Each path is a new rotation, seen through one point. The rows after it are directions, each followed by how far the rotation turns it, in degrees a step (0 if it stays put).
Each turn is a multiple of 5 degrees from 10 to 175, or 0.
Each row of a path follows its step; steps can be skipped.
path 1
step 2: [-17.0  -8.7  -7.4  17.9   2.7  -4.4  13.2  25.8  23.4  24.4  13.6 -19.2
 -42.0 -25.1  20.1  33.7 -14.6 -17.4   5.5  -6.8  -0.4 -30.4  -1.2 -15.9
  15.8 -25.9  16.6   8.9  -6.4 -14.7   6.2  12.1   2.0   6.8  21.2  -9.3
   2.5 -28.1   0.1  -6.3 -11.9 -33.8   1.1   1.2  28.1  -8.9   5.1 -10.5
   3.9  -4.9  -2.2 -10.6   4.0]
step 4: [-16.6  35.2   7.6  -6.6   8.7  15.3  -1.1   9.0  11.4  -4.6   1.0  29.5
  17.9  10.8  15.0 -24.2  29.8   4.1   6.0  15.3  -1.8 -37.2   3.8   3.3
   6.9   2.9  -4.2 -18.5  -0.9  15.4  21.3 -11.5  -1.3 -16.0  18.4  10.9
 -27.4  20.7  -5.4  23.1 -29.4 -22.0  -4.3  19.8  17.7   4.9  29.1  -6.4
  -3.2  11.9  30.9  -7.2  -6.6]
step 6: [ 16.2   8.1 -16.0 -26.2   0.6  -0.1  -0.3   1.7  32.8 -18.6 -11.3  10.0
  -3.5  11.3  -6.1   7.5 -15.3 -16.2  12.3 -19.6  -7.3   2.3 -25.8  14.6
  23.9  -4.9  38.0  -0.4  15.1   1.5   0.6 -33.1   1.3  14.4  -1.0 -25.3
  13.4  -1.8  33.9  -7.2  24.4  18.9   2.0 -11.3  16.2  28.1  17.7  -9.5
 -28.2  22.7   7.6 -10.0  -3.7]
step 9: [  9.8 -10.2  22.5 -19.2  -2.4 -10.4  36.9   0.1   6.1 -12.5   3.2 -29.0
  20.1  -1.8  23.1   6.2  -9.7  23.3 -20.6 -32.7   4.2 -10.1 -20.3   5.2
  -4.1  11.3  -4.1 -14.8 -10.0   7.5   7.3 -36.5  -7.8 -13.5  13.5  -0.2
   8.0  15.6  36.1  -1.4  24.1  20.6 -21.9 -11.4  12.0   2.5  -9.6 -31.9
   2.8  21.0  -0.8   6.9  11.7]
step 14: [ -4.2  12.0 -17.8  -8.6   1.4   3.4   2.6 -27.3 -12.4  26.4   1.0  -8.6
  -3.8  36.7  -9.1  12.6 -26.5   1.4   2.0  20.1  -3.3   7.4  13.6  26.5
  35.0   3.3 -16.9   6.3 -21.7  12.7  -1.4  17.9  -4.5   8.4  15.5 -19.5
  28.5 -25.0  -5.5  41.7   2.1  -8.7 -18.7  -2.8  22.6  -2.2   9.6 -18.6
  19.6   0.7 -13.2  -5.7  18.3]
step 20: [-29.8  -4.6  13.5  -7.5   9.8 -16.9   0.1  24.9  20.7 -12.4  -4.2   1.0
  -5.1   0.9   7.0   6.8   7.3 -16.5  -5.6  -4.2  25.5 -29.1  38.1  -4.8
  24.0  -9.7 -10.1  -9.6 -26.9  13.3  16.6  29.7  -4.4 -14.9   7.5 -15.1
  33.0  -7.8  13.9   3.5  -2.6   8.9   4.6 -36.9  33.6  -7.9  -6.7 -21.6
  14.1 -14.9   2.1  -6.0 -11.4]
step 28: [ -2.8   4.5 -12.0 -12.9 -20.5 -11.6   8.5 -15.8   0.2  27.8  -1.4   0.6
  12.7  -9.5  -1.3  -4.7  -2.6   5.7  29.7  14.2  39.3 -19.3 -10.0 -31.8
  -6.5  20.8  15.4  16.5  35.1 -28.1  11.2  -8.1  -1.6  18.1   7.8  -3.1
  13.2  12.9  16.0   3.0  23.8  17.2  -9.9 -13.8  -1.4 -18.6  11.8  -3.7
  10.6  -9.8  11.7 -42.4 -12.2]
[ -3.9 -10.9   1.1  -0.7  -0.1   3.8   2.2   9.6  -2.0  -3.3  -0.1  13.4
   1.8  -5.5  -0.4  -2.5   1.4   4.2  -5.3   1.7  12.8  -1.6  -3.8  -1.8
   3.3   2.3  -5.7  -6.6   4.2   4.6  -1.2  -1.5  -7.9  -4.9   9.3  -2.3
   0.5   1.5   0.0  -1.6   1.4   0.0  -3.2   0.6  -3.3  -2.9  -7.3   1.2
   1.7  -0.8  -1.1  -3.1  -8.0]
95
[ -7.6  -3.0   5.6   3.4   2.1   3.7   3.7   0.1   1.3  -0.7   2.3   2.9
  -3.8  -5.3  -1.2  -3.3  -1.8   3.0  -1.3  -3.1  -3.6   1.5   1.1  -9.3
  -4.7  -2.3   3.2  -0.6  -6.0  -6.0   0.4  -4.4   1.0  -8.8  -9.1  -2.6
  -4.7  -0.2  -2.4  13.5  -1.4   1.4   2.2  -0.7   1.5   7.2 -10.5   0.8
   4.0   6.8   7.9   7.5  -0.7]
100
[  3.6  -2.3  -1.3   4.2   1.1   3.4   7.7   2.4  -3.8  -1.9  -1.0  -2.0
 -10.3   4.2  -4.4   5.3  -5.9  -2.8   0.9  -1.7  -2.0  -5.1  -3.1   0.7
  -5.3  -0.8  -0.2   1.4  -6.7   4.4  11.0   7.4  -0.9   2.8   4.6   2.5
  -4.8  -6.4   0.7   2.1   4.6  -0.9   0.5  -4.2 -10.0  -5.7  -4.4   0.3
  -2.8  12.6  -0.6  -8.3   1.3]
115
[ -2.1 -12.3   4.4   2.7  -2.9   6.2   2.3  -1.9  -0.2   2.7  -5.3  -4.6
  -4.3   8.4   4.2 -10.4  -2.0  -2.8  12.2  -0.2   4.5   4.7   2.7  -5.1
  -0.4  -6.4   5.4  -4.5   5.2   3.8   4.6   3.3  -2.0  -4.7  -3.7  -0.3
  -2.6   5.2   0.5  -3.1  -1.2  -1.5   1.8  -1.7  -6.0   3.5   4.7  -3.5
   3.2  -8.2  -2.6  -2.5   5.2]
10
[ 2.7  3.6 -1.4  1.9 -4.0 -5.9  4.2 -1.3 11.7  0.0 -1.4 -1.8 -2.9  4.1
 -2.1 -4.7 12.4  2.6 -2.7  8.4  7.5 -3.6 -7.1 -4.2 -4.3 -0.8 -2.4  3.2
  1.2 -1.2 -3.4  3.8  2.7 -4.9  0.5  8.1  8.2 -0.7 -7.8  6.4 -1.0 -1.6
  4.2  4.3 -4.8  5.2  3.6  1.9  5.2  3.7  0.4 -7.7  0.4]
120
